(in the rows, 128 means zero)
Families of rows that turns and mirrors carry onto each other, the same ones carrying the whole set onto itself: the rest of each named row's family, in list order:
5 families of 4 rows:
baro: [147 104 162 106 125 121 137 153 121 137  97 121 114 131 121 126 126 132
 130 119 129 126 134 116  80  91 130 112]
numad: [132 136 167 115 115 123 151 173 118 129 116 151 128 152 142 163  93 122
 109 117 158 124 112 150 129 144 129 116]
dapat: [121 150 132 137 127 153 107  99 156 107 131 118 138 134  94 137 143 155
 109 122 133 178 122 120 133 151 106 131]
Dasiv: [ 75 160 150 131 101  92 129 152 145 110 149 103 135 147 126 132 160  97
 128 139 155 138 116 121 134 137 136 148]
bava: [147 137 181  96 128 124 139 143 130 113 102 132 107 163 119 149 130 135
 119 110 147 125 133 135 102 134 138 118]
pek: [ 80 118 135 152 105 105 140 149 134 126 149  89 122 127 144 111 147  91
 138 126 136 130 103  99 111 111 139 155]
vapi: [ 85 147 147 137 119 108 131 137 146 112 149  87 124 145 128 120 165  96
 132 134 146 148 119  95 107 115 140 152]
bebev: [136 123  81 147 136 136 129 117  98 154 136 135 127  91 115 118  96 129
 142 145 103 113 138 119 124 108 130 114]
rova: [141  83 107 141 130 125 111 144  90 153 130 110 116 106 143  87 136  99
 131 144 110 137 150 113 110 119 114 125]
Zolev: [135 154 137 121 130 124 111 135 106 112 142 138 118 162 137 134 137 103
 107 139 147 141 151 152 159 196 121 132]
fese: [138 174 112 122 138 133 124  98 115 114 136 148 116 140 101 147 116 139
 130 135 124 113 147 148 155 167 142 123]
divu: [ 69 131 138 146  88  89 137 164 132 123 147 104 133 129 141 121 144  93
 134 132 145 119 100 125 139 133 135 153]
gisep: [103 140 123 141  92 128 109 133 143 120 128 138 157 115 102 141 123 153
 110 131 135 152 108 153 169 168  97 127]
Fope: [153 127 136 114 147 130 102 110 111 115 127 107  99 151 121 104 168 112
 124 135 121 146 169 115 109 150 126 132]
noni: [105  88 107 163  88 133 120 132 131 137 123 122 139  90 117 114 113 150
 125 115 111 133  94 138 149 141 103 135]
manis: [123 111 108 146 112 118 121 169  86 149 144 140 136 117 159 119 106  92
 113 148 134 131 132 149 158 165 108 125]
Nari: [149 149 103 122 149 137 117  89 115 126 127 126 110 120  91 121 131 142
 143 139 105 120 159 117 115 121 141 119]
Kedir: [126 147  90 147 125 132 136 127  98 141 145 157 131 111 125 144  80 126
 130 141 122 106 126 150 163 153 132 120]
Morot: [131 103 149 125 112 121 149 183 109 154 111 139 136 118 144 139  91 119
 121 126 141 125 114 131 104 101 122 108]
kuru: [124  97 117 159 124 157 117  97 143 125 126 102 121 110 109 111 133 151
 124 107 108 159 108 103 113 125 111 139]

Same family as numad: baro, bava, Morot
Same family as noni: dapat, gisep, kuru
Same family as divu: Dasiv, pek, vapi

Families of rows that turns and mirrors carry onto each other, the same ones carrying the whole set onto itself: the rest of each named row's family, in list order:
4 families of 8 rows:
rit: [ 80 113 126 149 101 157 161 173 132 147 108 166 147 142]
pela: [127 159 123 132 116 181 139 136 139 156 114 114  94 131]
gobe: [110 117 131 146  88 121 154 109 129 145 125 123 111 136]
zodi: [ 81 128 137 142 112  88 155 171 107 123 113 133 136 122]
per: [ 99 149 116 173  78 153 162 147 143 138 138 131 136 104]
Pekuz: [ 95 126 118 113  86 115 149 179  97 128 112 137 165 127]
buso: [ 59 125 101 122 117 106 173 165 152 134 128 130 131 136]
voze: [ 92 143 128 164  80 159 159 121 116 147 133 148 127 122]
Piz: [122 173 117 117 117 133 131 197 123 127 122 100 136 157]
paz: [ 90 140 121 122 115  92 143 165  99 168 126 132 123 151]
sif: [117 145 102  91 125 148 136 133 141 112 103 119 105 102]
Valat: [104 159 117 124 119 138 124 180  92 131 126 104 120 176]
tev: [100 158  77 142 150 167 113 125 124 122 113 127 129 135]
lon: [ 91 136 108 145 126 110 145 157  99 183 102 119 138 153]
veg: [133 165  89 152 114 167 133 146 140 133  97 139  95 144]
Kalin: [ 85 121 123 122  94 130 153 180 125 135 126 178 135 146]
nin: [126 156 110 113 128 168 144 123 140 128  83 112 128 109]
bog: [105 142 132 109 142 134 146 186 158 108 100 136 117 132]
gizaz: [ 92 155  99 151 158 144 158 186 132 111 127 110 147 147]
mukob: [104 168 126 111 125 164 137 201 113 141 106 120 132 117]
zikuv: [ 65 147  96 134 101 126 125 110 131 156 138 122 111 134]
Dol: [118 178 105 150  93 148 132 159 127  99 142 104 109 133]
suf: [107 142  84 140 107 125 146 108 103 158  95 147 126 125]
sila: [ 95 140 102 107 158 159 159 174 134 130 120 107 157 134]
vuz: [ 72 139  86 115  93 115 163 174 131 147 139 115 152 152]
Ruku: [123 183 109 172 107 161 142 143 134 109 112 107 123 134]
Zovi: [ 71 138  81 132  83 149 127 123 141 135 133 152 126 137]
sepi: [ 89 155 113 144 139 190 123 129 130 128 139 116 130 128]
gazul: [115 144  76 133 110 118 147 126 130 163  94 122 134 101]
Lum: [ 99 174 114 142 145 136 139 201 122 121  93 135 113 121]
ramu: [ 89 122 131 106 139 150 140 171 133 106 100 152 107 147]
Rivom: [123 119  93 141  71 129 146 119 123 134 113 143 131 150]

Same family as suf: voze, Piz, paz, Kalin, nin, bog, Ruku
Same family as Lum: pela, gobe, zodi, Pekuz, veg, mukob, Rivom
Same family as ramu: rit, per, sif, Valat, lon, Dol, gazul

